Points on a branching shape with no loops:
Q865: [ 13  22 -25  -4 -27   0 -14  61   7 -14  65  -4 -58  40]
Q514: [ 42  15  26 -12  20  -6  27 -45  20  21 -12  -1  42  18]
Q334: [-43 -14 -30 -15  13   8   4   6 -32   5 -20  25 -25 -48]
Q239: [ 27 -15  27 -29  11  17  42 -32  -1  24 -27  -6  78   6]
Q698: [-28 -10 -14 -12   8 -14 -19  13 -28 -14 -36  25  -5 -47]
Q961: [  0  50  39  -1 -49  11 -29 -39 -58 -52  65 -16 -19  27]
Q588: [ 59 -14 -13   8 -34 -49  23  23 -25  -3  -5  29   9  65]
Q155: [-54 -27 -16  10 -12  75  15 -25 -42   0  52 -14 -36 -19]
Q538: [-10 -19 -17  -8  13  -7 -19  25 -43 -14 -17  24  -9 -42]
Q579: [ 30 -15  23 -32  11  20  46 -39   2  27 -29 -12  82   5]
Q819: [-30 -13 -18 -13   8  -9 -14  13 -29 -11 -33  25  -9 -47]
Q863: [-72  -5 -28  -1  12  35  22  -4 -40  23  13  10 -42 -30]
Q248: [  1  -1  17 -14  11  37 -10  41  50 -51   8  64 -23  36]
Q127: [ -2  45  37   1 -48  14 -27 -39 -57 -50  64 -15 -18  27]
Q882: [-32 -14 -22 -15   9  -3  -9  12 -30  -8 -29  26 -13 -48]
Q898: [ 59  34  34  13   8 -23 -44 -32  31  20  17 -14 -31  35]
Q159: [ 22 -12  27 -23  12  11  38 -29  -2  23 -24  -2  71   7]
Q704: [ 66 -24 -12  10 -30 -56  28  13 -28  -8 -17  40  20  67]
Q736: [ -1  45  37   0 -48  14 -27 -39 -58 -50  64 -16 -19  28]
Q329: [-42 -23  -4   7 -16  72   3 -30 -42 -12  51 -16 -33 -14]
Q123: [ 27 -44 -18   5  26  35 -17  31 -73 -14  36  15 -41 -40]
Q592: [-47 -13 -30 -15  14  11   6   5 -32   9 -17  26 -28 -48]
Q580: [-24   8 -10  38 -11 -20 -26  13  65  -7  -4 -25 -11  -4]
Q691: [ 12  28 -28  -4 -24   6 -16  65  13 -14  67  -5 -67  34]
Q602: [  8  30 -26  -2 -19  -6 -19  69  18 -10  49 -19 -77  18]
Q46: [  5  -8   5  12  -7  -9   3 -19  33   5 -10 -21  35  -1]
Q626: [-19   5  -8  35 -11 -19 -21   6  60  -6  -4 -24  -2  -4]
Q867: [-38  25 -16  44  -7 -21 -46  44  82 -10   2 -29 -45   2]
Q566: [ 16  18 -21  -4 -29  -9  -9  59   1 -13  58  -4 -47  45]
Q461: [  5 -22  22 -25   8  17  31 -32  -3  10 -31  -7  69  -9]
Q156: [-65  -6 -32  -9  15  24  18  -1 -38  21   0  19 -39 -39]
Q348: [ -9 -18 -17  -9  13  -8 -19  24 -44 -14 -18  24  -9 -42]
Q76: [  7  31 -24   0 -17  -6 -20  69  19 -10  46 -22 -77  16]
Q995: [  9 -21  22 -26   7  18  36 -34  -3  16 -30  -7  73  -7]
Q603: [ 23 -16  18 -16   2   8  30 -33  12  18 -22 -17  66   2]
Q146: [ -3 -23 -20  -8  15   1 -17  27 -50 -13  -6  24 -13 -41]
Q829: [ 45  -1 -14   1 -36 -40  16  38 -19   0  14  11  -6  60]
Q725: [-27  -6  -5 -10   7 -21 -24  14 -27 -15 -40  24   6 -46]
Q908: [-34  26 -16  42  -6 -19 -45  45  72 -10   9 -31 -50   4]
Q120: [ 45  23  26  -5  21 -12  19 -43  24  22  -9  -1  30  21]
Q313: [ 26 -20  24 -32   8  21  45 -37   0  25 -29 -12  82   2]
Q518: [-29  27 -18  39  -6 -17 -44  47  64  -9  14 -33 -54   6]
Q801: [-73  -6 -27   0  10  38  23  -5 -41  24  16   9 -41 -28]
Q176: [-25  -6  -8  -9   7 -22 -26  17 -29 -17 -41  26   1 -46]
Q486: [-64  -7 -34  -9  16  22  17   0 -38  20  -1  20 -39 -40]
Q295: [  6  -4   8  -8  21  25   9  23  41 -31  -3  41  -9  28]
Q601: [-16 -19   9 -12  15  -1   2  -4 -23  -4 -39   4  41 -30]
Q372: [-58 -28 -17  11 -11  76  18 -22 -42   3  51 -13 -37 -19]
Q326: [ 25 -17  20 -21   6  13  36 -35   8  22 -24 -16  74   3]
Q827: [ -1  -6   2  20  -8 -13  -2 -13  40   2  -8 -23  25  -3]
Q707: [ 60  32  36  14   7 -23 -50 -32  30  20  20 -15 -36  38]
Q835: [ 13 -21  23 -27   8  20  37 -34  -2  18 -30  -7  74  -6]
Q644: [ 55  36  29   8  15 -22 -15 -36  30  25   5  -8  -9  30]
Q866: [ 44  21  26  -7  22 -11  22 -44  23  22 -10  -1  33  21]
Q299: [-39  25 -16  43  -7 -21 -46  45  83 -11   2 -29 -45   0]
Q219: [-14 -20  11 -12  15   2   4  -6 -20  -5 -39   3  44 -27]
Q709: [ 59  32  35  13   7 -24 -49 -32  31  19  19 -14 -35  38]
Q246: [  1 -28 -21  -8  17   5 -15  28 -54 -14   0  23 -17 -40]
Q506: [ 34  -6  25 -25  14  10  40 -42  10  23 -21  -6  68  11]
Q139: [-35  17 -14  43  -9 -23 -38  32  80  -9  -3 -25 -30  -3]
Q421: [-22 -13   4 -13  10 -13 -10   4 -26  -4 -40  14  23 -40]
Q92: [ 55 -10 -14   6 -34 -46  21  27 -23  -2   1  24   4  62]
Q419: [ 41  14  26 -13  19  -6  28 -45  19  21 -13  -1  45  18]
Q94: [ 45  19  26  -9  20  -9  23 -44  23  22 -11  -1  36  20]
Q622: [ -2 -25 -21  -8  17   1 -17  28 -51 -13  -5  24 -14 -40]
Q779: [-29 -12 -17 -13   8  -9 -16  14 -29 -12 -33  25  -8 -47]
Q550: [ 14  -5  22  -6  18  -1  35 -17   3  16 -20   7  45  11]
Q708: [-58  -9 -33 -12  16  19  13   1 -36  17  -9  22 -36 -43]
Q337: [-41  25 -16  44  -8 -23 -46  45  86 -10  -1 -28 -44  -1]
Q347: [-23 -12   3 -13   9 -14 -12   6 -27  -4 -39  16  21 -41]
Q544: [ 18  -8  26 -15  14   4  36 -22  -1  21 -22   3  58   9]
Q267: [-29  12 -12  41 -10 -21 -31  22  73  -8  -3 -25 -20  -4]
Q228: [ 40  10  27 -15  18  -2  31 -45  17  21 -17  -2  50  17]
Q965: [ 17  17 -20  -5 -29 -11  -8  58  -1 -12  57  -6 -44  46]
Q893: [-12 -16 -15  -9  12 -10 -20  23 -41 -15 -21  24  -6 -42]
Q870: [ 33  -8  25 -26  13  11  40 -42   8  23 -22  -7  71  10]
Q97: [-31  14 -13  41 -10 -21 -33  24  74  -8  -4 -25 -21  -4]
Q608: [ 63 -19 -14  10 -31 -53  26  17 -27  -5 -13  35  15  66]
Q661: [  8  -4   8  -1  25   9  25   4  26  -8 -12  21  10  19]
Q727: [-23 -10  15   5 -26  62 -10 -39 -46 -35  53 -17 -27  -2]
Q250: [-20  -7  18   3 -28  59 -12 -40 -47 -38  55 -17 -26   1]
Q781: [-72 -10 -25   5   6  48  25  -7 -41  21  26   3 -41 -25]
Q728: [-58 -29 -19  12 -11  77  19 -21 -42   5  51 -13 -37 -20]
Q147: [ 50  32  27   1  20 -16   8 -41  28  23  -4  -3  14  25]
Q637: [  4  32 -23   4 -13  -8 -23  66  21  -7  42 -27 -76  14]
Q15: [ -7 -21 -19  -9  15  -4 -18  26 -47 -15 -12  24 -10 -41]
Q901: [ 23  12 -16  -4 -34 -23  -1  54  -9  -7  46  -6 -31  50]
Q478: [-25   9 -11  38 -10 -21 -27  15  67  -7  -3 -25 -12  -4]
Q767: [ 12  -4  19  -4  20  -1  36 -14   5  13 -18   8  39  11]
Q264: [-26  -5  -7  -8   8 -23 -27  17 -29 -18 -40  25   1 -46]
Q65: [ 54  -8 -14   6 -34 -44  20  29 -23  -1   4  21   1  62]
Q771: [-23   8 -10  37 -11 -21 -25  12  65  -6  -4 -25 -10  -4]
Q849: [ 28 -17  26 -31  10  19  44 -34  -1  26 -29  -9  81   5]
Q403: [ 44  20  27  -9  21 -10  23 -44  23  22 -10  -1  34  20]
Q128: [ -1 -22  21 -20  10  17  25 -26  -6   3 -32  -4  65 -13]
Q782: [-18   5  -8  35 -10 -20 -20   6  59  -5  -5 -24  -2  -5]
Q731: [ 55  35  28   7  17 -20  -9 -37  30  24   2  -6  -4  28]
Q963: [ 11 -11  10   5  -3  -6  10 -24  26   9 -13 -22  44   0]

How do the paths from each line's first point branch along the strands? (one pair of brackets a fork, the group with the point earlier in the line first; the first line done for you):
Q644 Q622 Q92 Q709 Q156 | (((Q622 Q156) Q92) Q709)
Q147 Q709 Q155 Q538 Q827 | (Q709 ((Q155 Q538) Q827))
Q601 Q486 Q893 Q908 Q159 | ((Q486 Q893) (Q908 Q159))
Q334 Q246 Q707 Q728 Q963 | ((Q246 (Q707 Q963)) Q728)
Q863 Q782 Q15 Q250 Q228 | (((Q782 Q228) Q15) Q250)
Q708 Q246 Q661 Q250 Q644 | ((Q246 (Q661 Q644)) Q250)
Q514 Q337 Q486 Q246 Q709 | ((Q337 (Q486 Q246)) Q709)
Q403 Q709 Q295 Q486 Q123 | (Q709 (Q295 (Q486 Q123)))
Q963 Q908 Q246 Q870 Q708 | (Q908 ((Q246 Q708) Q870))
